Turns in one plane each, and the order they were made in; the first pair answered
Ziz:
[ 1.35  0.10  0.47 -3.01  1.04 -0.19  1.87  1.07 -0.27  1.17  0.95  0.73
 -0.13  2.29  3.54 -1.93 -0.94]  ->  [ 0.60  0.79  0.37 -3.39  1.32  0.08  1.68  1.39  0.12  0.58 -0.07  0.84
  0.08  3.37  3.35 -1.82 -1.03]
[ 0.42 -0.86 -2.19  1.59 -0.17  1.53 -0.99  0.20 -0.21 -2.48  0.13 -0.66
  2.09  3.99 -3.04  0.65  0.53]  ->  [ 0.62 -1.34 -2.91  1.13 -1.16  1.36 -1.11 -0.68 -0.95 -2.13  0.32 -0.98
  1.46  3.51 -2.47  0.96  1.62]
[ 3.20  0.12 -0.21  0.88 -4.30  3.24  0.80 -0.33 -1.98 -1.75  0.93 -2.12
 -0.50 -0.17  0.14 -0.26  1.42]  ->  [ 3.03  0.65  0.76  1.28 -3.45  3.66  1.55  0.76 -2.91 -2.06  1.46 -1.99
  0.14  0.30  0.16  0.18  1.01]
luno:
[-3.59  0.47  0.73 -4.72  2.12 -3.60 -0.28 -1.52  5.32  0.43 -2.09  2.57
 -1.15 -2.98 -2.51 -0.35 -0.21]  ->  [-3.47  0.29  2.18  1.54  6.22  0.58 -1.07  3.69 -0.26  1.06 -0.17  4.21
  3.25  2.04  0.95  0.85 -2.40]
[ 2.10 -1.10 -3.36  0.31 -1.46 -2.31  0.35 -2.85  0.41  0.69  2.47  0.49
 -4.97 -3.72  2.02  0.58  3.09]  ->  [-4.98  1.86 -1.41  1.24  0.91  1.09 -2.08 -2.78  1.92 -2.31 -5.05 -2.25
  1.71 -0.17 -1.34  0.61 -0.08]
[-2.88  1.93  1.84 -2.35 -0.55  1.73 -0.25  0.45  0.62 -2.36 -1.49 -0.17
  0.89 -0.54 -1.07 -0.64 -2.04]  ->  [ 0.25  0.58  2.30 -0.04  0.56  2.02  0.38  2.79 -2.21 -1.32  3.06  1.84
  0.09 -0.13  1.88  0.27 -0.49]
Momad:
[-1.05  0.19  0.34 -4.38  0.28 -0.76  0.76  0.60  2.73 -0.65 -1.12  0.74
 -1.60 -0.47 -0.54 -0.94 -0.17]  ->  [-0.42 -1.87 -0.73 -3.10  1.58 -1.60  0.61  1.24  1.86  0.59  0.37  1.29
 -2.58  0.43  1.00 -1.23  1.12]
[ 1.98 -1.65  0.58  2.17  1.89  3.39  2.01  4.66 -2.06 -2.29  1.84  0.48
 -0.29  2.31  1.59  0.80 -0.38]  ->  [ 2.83 -1.16 -0.89  0.57 -2.54  4.03  1.83  1.36 -1.44 -3.99  0.04 -3.56
 -1.74  1.47  0.22 -0.04  0.70]
[-0.59  0.60  1.13 -1.77  0.17  2.70 -0.82  1.15  0.22 -1.51 -2.49 -1.08
 -0.45  0.63 -1.30 -0.29 -0.31]  ->  [-0.45 -1.30  0.14 -1.16  1.85  1.71 -0.67  3.27 -0.97  0.50 -0.62  1.08
 -0.32  1.27  0.79  0.29  0.59]
[-2.46  1.29  0.13  1.70  1.89 -2.69  0.38 -1.40  1.54  1.11 -0.53  3.72
  0.03 -3.37 -1.10 -0.35 -0.13]  ->  [-2.01 -0.69 -1.51  1.63 -0.58 -3.19 -0.47 -2.97  0.71  2.28 -0.43  2.51
 -1.54 -2.99 -0.32 -0.49  2.28]
kofut:
[ 3.04  0.76 -1.23 -2.70 -0.50  0.08  2.22 -0.72  0.75  0.68  2.08  0.73
 -3.08 -1.33 -2.29 -1.20  0.65]  ->  [ 2.32 -1.74 -2.62 -2.32  1.25  0.77  0.83  2.16 -1.61  1.37  1.45  0.11
 -1.54  3.20  0.20 -1.31  1.76]
[-1.04  2.26  0.69 -3.55  0.20 -3.03 -0.72 -1.10  2.85 -0.41 -3.66  2.28
 -0.40 -2.26 -0.87 -0.50  0.47]  ->  [ 3.06  0.59 -0.51 -4.36 -3.58 -0.86 -0.80 -0.31  0.94 -1.15 -3.26 -1.32
 -1.33  0.30  0.12 -0.18  1.65]
[-2.58  1.89  4.13  3.29 -4.08  5.22 -1.23 -2.10 -1.25 -0.70 -1.18 -0.36
 -0.24  1.56  1.42  0.90  0.01]  ->  [-4.19  1.59  4.57  4.40 -1.66  4.84 -1.89 -1.75 -1.10 -0.19 -1.20  0.87
  1.03  1.99  2.19  0.80  0.35]
[ 0.24  0.03  1.01 -3.44  0.38  0.57  0.98  1.05  1.28 -1.27 -1.49 -0.50
  0.64  2.56 -1.57 -1.74 -1.65]  ->  [-0.47 -0.12  1.15 -2.95  1.30  0.98  0.85  1.65  1.84 -1.42 -1.37 -0.13
  0.69  2.35 -1.53 -1.07 -1.78]
Then:
Between the rows of a pair lie 2 to 4 turns.
[-1.59  2.56  1.11 -1.80  2.44  2.88  0.45  3.19 -1.91 -1.29 -0.20  1.20
  3.81  1.46  0.46  0.17 -5.73]  ->  [ 4.13  1.36 -0.95 -4.73 -3.02  0.51  2.34 -0.37 -1.10 -0.20  3.46  0.24
 -3.02 -2.53 -0.29 -0.38 -2.19]  luno Momad
[ 1.13 -4.46 -4.15 -1.79  0.36 -2.53  0.74  2.28 -0.43  4.17  0.91  0.75
 -3.44  2.56  2.33 -1.32  4.46]  ->  [-1.90  3.84  2.87  1.13  3.83  3.11  1.95  4.27 -0.09  0.12 -1.53  2.08
  2.95  1.25 -1.43 -0.06 -5.03]  kofut kofut Momad luno
[ 0.72 -0.05  1.66  1.21  0.32  1.74  1.44  1.79 -2.06  0.06  0.62 -1.42
  3.04  2.39  2.10  1.15 -3.09]  ->  [-1.95  0.73  0.29  1.03 -2.97 -1.52  0.33 -4.14  1.07 -0.13 -0.99 -2.24
  1.91 -2.32 -0.70  0.07 -0.14]  kofut Momad kofut Momad
[ 2.57 -0.71 -1.22  0.35 -3.01 -0.94  1.11 -1.64 -2.04  0.37  1.96 -0.22
 -2.57 -1.91  1.17  0.91  2.49]  ->  [-0.87 -1.02 -1.44 -2.96 -1.59 -2.75  0.53 -2.64  1.45  0.27 -0.41  0.20
 -2.24 -1.41 -0.07 -0.32  2.32]  kofut Ziz luno
[-2.09 -1.17  0.35 -2.18  1.97  0.86 -0.36  2.78  0.55 -0.64 -3.48 -1.41
  4.61  3.35 -1.76 -1.79 -1.69]  ->  [ 2.81 -2.63  1.18 -1.84  2.01  0.29  2.14  5.05 -1.40  1.59  2.12  1.03
  0.92  2.74  1.04 -1.17 -0.42]  luno Ziz
[ 4.80 -1.27  1.02  3.97 -0.33  2.48  1.10  3.39 -4.04  1.15  4.81  1.67
 -0.70  0.91  2.10  1.21 -0.93]  ->  [ 5.09 -3.87 -2.88 -0.26 -3.57 -1.00  0.59  0.02 -1.91  2.06  3.64 -0.58
 -4.21 -0.08  1.60 -0.21  3.47]  Momad luno kofut luno
[-3.43 -2.22 -1.07 -5.82  4.43 -3.16 -0.54  2.20  2.28  2.39 -2.37  1.11
  0.69  5.02  0.06 -1.83  0.22]  ->  [-2.47  1.61  2.15 -0.18  5.93  1.45  0.45  3.96 -0.05  0.68 -0.72  2.57
  3.54  4.19  0.46  0.27 -3.78]  kofut luno
[ 5.13  1.78  0.15  2.27 -4.69  1.61  1.58 -2.36 -3.11 -0.63  1.69 -2.09
 -2.48 -2.32  0.15  1.51  0.71]  ->  [ 4.74  2.52  0.93 -3.51 -4.12  0.57  3.16 -1.47  1.11 -1.01  0.83 -0.88
 -4.22 -3.23 -1.39  1.00 -0.30]  Momad kofut luno
[-3.11  2.87  2.99 -0.50  4.31 -0.26  0.93  3.32  1.83 -0.95 -0.75  3.42
  2.83  0.17 -1.42 -0.44 -5.25]  ->  [-0.44  1.89  0.86  0.40 -3.97  4.19 -0.19  0.33 -1.81 -3.58 -3.27 -3.88
  2.86  2.37 -2.35 -0.92 -3.60]  kofut Momad Momad luno
[ 0.38  0.52 -0.57 -2.95 -3.63  0.05  2.60 -4.06  0.24 -1.84 -2.60  0.11
 -2.91 -3.01 -3.02 -1.42 -0.33]  ->  [ 4.15 -0.90 -0.29  0.36 -2.35  0.83  3.30 -0.36 -3.55  0.13  2.34  2.67
 -3.30 -2.29  1.16 -0.50  0.21]  luno luno
[-0.43  0.44 -1.35 -0.76 -1.93 -0.70 -1.22 -2.45  4.19 -1.13  0.58 -1.18
 -2.45 -2.86 -2.14 -1.30  1.37]  ->  [-1.93  0.03  0.23  0.06  1.94  2.28 -3.08  2.18  1.15 -2.14 -1.54 -1.87
  2.36  2.89 -0.95 -1.26 -1.68]  kofut luno Momad
[ 1.38  1.89  1.94  2.61 -2.66 -2.17  0.50 -4.17  0.59  0.16  2.25  2.73
 -1.73 -6.45 -1.51  0.60  3.93]  ->  [ 1.24  1.01  2.77  7.14  0.32  0.86 -0.25 -0.60 -2.84  0.48  3.86  3.55
  1.23 -3.18  1.66  1.89  2.94]  luno luno
[-1.52  1.46 -2.33  1.07 -4.84  0.98  1.24 -6.07  1.43  0.58 -6.73  0.96
 -0.60 -3.10 -5.52  1.31 -2.79]  ->  [ 4.01 -3.88 -4.42  3.04 -5.37  4.59  0.48 -0.62 -5.08  2.30 -3.32 -0.81
 -0.42  3.33  0.02  2.10  0.15]  kofut luno
[ 2.16  0.21  1.17  1.46 -1.04 -0.14  0.32 -1.48 -3.30  2.49  2.99  0.81
 -0.27 -1.51  0.20  0.37  1.86]  ->  [-0.19  0.22  1.21  1.84  0.60 -0.56 -0.18 -0.98 -2.99  3.38  2.90  2.54
  0.02 -1.30  0.42 -0.02  1.35]  kofut kofut
[-0.74 -3.48 -0.75  3.79  0.03  0.55 -2.19  0.49 -4.01  0.25 -0.19 -1.41
  2.27  3.32  2.83  0.92  1.86]  ->  [-2.44 -1.36  1.11 -1.43  2.23  1.78 -1.48  2.68 -1.67 -2.05 -3.36 -2.38
  3.09  4.82  0.11 -0.09 -1.78]  luno Momad kofut kofut
[-2.32 -1.81 -3.44 -1.66 -2.54 -0.68 -2.59 -1.39 -0.69 -2.31 -5.64 -6.70
  0.46  3.44 -0.04 -2.33  1.22]  ->  [-3.84 -1.78 -2.84  7.17  0.47 -1.75 -3.85 -1.85 -3.18  0.47 -2.55 -1.81
  2.01  1.04  2.88 -1.15  1.63]  luno kofut Momad luno
